(in the rows, 128 means zero)
One turn moves every row onto another: examples first, then more rows asked
Raro: [150 104  68 131 153 148 133 122 145 154 134 131 126 159 132 149 105 129
 110 116 130 100 117]
galev: [152 113  76 133 151 152 146 133 145 157 144 129 117 173 120 134 110 125
 113 109 126 103 114]
Mis: [112 117  76 150 150 129 135 114 146 142 149 156 153 159 130 148  99 124
 122  89 129 145 108]
Fem: [151 124 141 154 153 129 146 115 120 145 145 152 129 176 117 146  99 125
 123 153 110 143 119]
kov: [102 121 140 150 138 136 118 130 151 137 145 143 135 162 146 145  98 129
 108 108 131  91 106]
seba: [116 135  84 121 152 141 141 136  85 149 150 163 109 166 122 131 109 146
 121  98 123  96 110]
vuf: [ 95 111 116 136 149 131 134 120 108 141 143 147 137 178 137 133 101 144
 120  82 121 159 120]
gimez: [ 97 104 102 163 172 110 136 128  97 164 139 153 135 198 138 149  97 137
 126 105 118 135 125]
paf: [143 126 132 120 136 128 120 120 118 139 135 150 141 209 142 147  95 132
 123 129 119 107 124]
biba: [146 119 136 143 150 134 139 111 128 140 140 152 136 161 127 146 101 135
 116 155 118 155 119]
dud: [138 117 132 109 130 138 113 108 125 126 134 145 142 185 144 147  99 138
 115 139 122 116 119]
neno: [107 124 137 156 143 130 123 136 145 147 145 148 136 176 144 146  93 126
 115 105 129  83 110]
meder: [ 99  86 111 170 174 118 137 109  92 144 150 143 120 167 124 158 104 114
 125 129 100 121 112]
pifov: [126 118 126 150 156 134 129 120  56 143 140 153 145 154 133 146 110 133
 119 106 126 143 113]
rege: [133 119 132 137 166 151 151 127 117 163 156 144 111 162 106 120 116 138
 106  84 134  97 110]
nugi: [127 107  91 156 170 137 149 107 129 165 155 148 106 146 114 136 108 114
 124 143 116 127 101]
fomok: [109 122  74 126 164 136 135 131  87 154 144 162 107 156 129 138 111 146
 118 122 126  90 110]
Kos: [157 132 139 151 151 116 139 115 119 146 137 159 140 181 127 157  90 127
 131 134 111 141 123]
duli: [142 115 132 138 161 132 136 106 107 148 147 153 121 149 116 154 106 124
 119  71 123  81 109]
moneg: [131 100 109 139 175 127 120 105 115 161 130 155 133 135 139 163 102 140
 107 100 138  83 117]
vap: [125 112  94 130 151 139 134  91 137 146 142 153 125 124 138 142 102 127
 123 111 122 146 104]
gef: [137 115 126 159 153 142 117 109  64 146 151 148 141 191 131 149 106 124
 119 102 124  93 119]
rukik: [112 119  79 121 154 137 126 117  85 138 142 163 110 138 131 151 110 138
 119 114 120  88 105]
zuz: [160 117  82 131 143 147 144 125 138 147 144 131 119 172 117 145 104 117
 122  91 118  96 114]
limab: [138 131  94 162 169 119 155 123 123 180 149 160 116 183 117 137  95 113
 139 105 116 121 112]
Moto: [121 104 109 137 177 144 136 125 124 175 140 148 122 149 127 129 114 155
  94 112 149 100 117]
bev: [128 119 125 157 159 137 137 128  55 151 145 152 143 168 128 140 112 133
 120 110 125 141 115]
risif: [127 113 116 144 152 143 105 106  77 147 136 151 156 176 153 150 104 146
 111 105 142 108 125]
Rero: [102 113 140 155 145 140 122 129 149 140 149 141 128 160 139 142 103 125
 108 125 128  86 104]
Befig: [141 118 131 134 145 132 128 123 116 143 144 143 127 208 129 141 102 123
 120 155 113  99 119]
vegup: [123 109 120 153 159 136 128 118  58 144 140 150 144 148 133 146 114 135
 114 122 127 143 113]
pozu: [127 108 129 157 154 161 128 113  72 142 163 136 126 181 117 125 122 128
 108 125 126 106 113]
med: [105 118 140 163 148 132 127 136 146 147 149 141 127 174 137 145  98 121
 111 121 126  80 106]
moz: [136 108 131 121 140 142 121 111 123 131 146 139 127 183 134 141 107 129
 113 163 117 109 114]
pegar: [120 120  76 166 159 116 141 121 134 154 151 161 148 177 119 155  94 111
 131  94 122 125 109]
golug: [150 126 135 140 148 123 133 109 127 140 131 159 149 168 139 156  92 137
 120 138 120 152 124]
mut: [118 132  90 115 144 137 133 121  84 134 148 163 111 151 126 142 107 140
 124  89 117  94 108]
mugun: [118 110  82 172 162 128 150 118 134 147 165 150 131 166 104 145 104 102
 126 115 115 121  99]
fuma: [ 97  91 123 143 151 137 135 100 105 123 154 138 120 152 123 144 110 122
 119 104 101 146 109]
dem: [123 111 119 159 164 137 136 126  55 152 143 150 139 159 127 139 116 132
 114 127 128 141 114]
Zore: [116 102 118 141 150 167 113 108  84 140 149 139 141 165 140 127 119 150
  98 126 142 124 119]
guzef: [157 109  74 132 147 141 132 116 139 145 133 135 129 158 132 159 101 118
 120  99 121  93 115]
tari: [110 107  80 153 152 141 142 110 146 136 160 147 136 146 113 139 107 113
 116 113 121 142  98]
bimub: [136 137  95 133 149 122 140 108 130 159 136 165 136 162 139 147  89 126
 138  76 122 140 113]

kov -> neno
fuma -> vuf
mut -> seba
Where do these go?
mugun -> tari
vegup -> pifov
guzef -> zuz
moneg -> duli
dud -> paf
Fem -> biba
pozu -> Zore
bimub -> limab

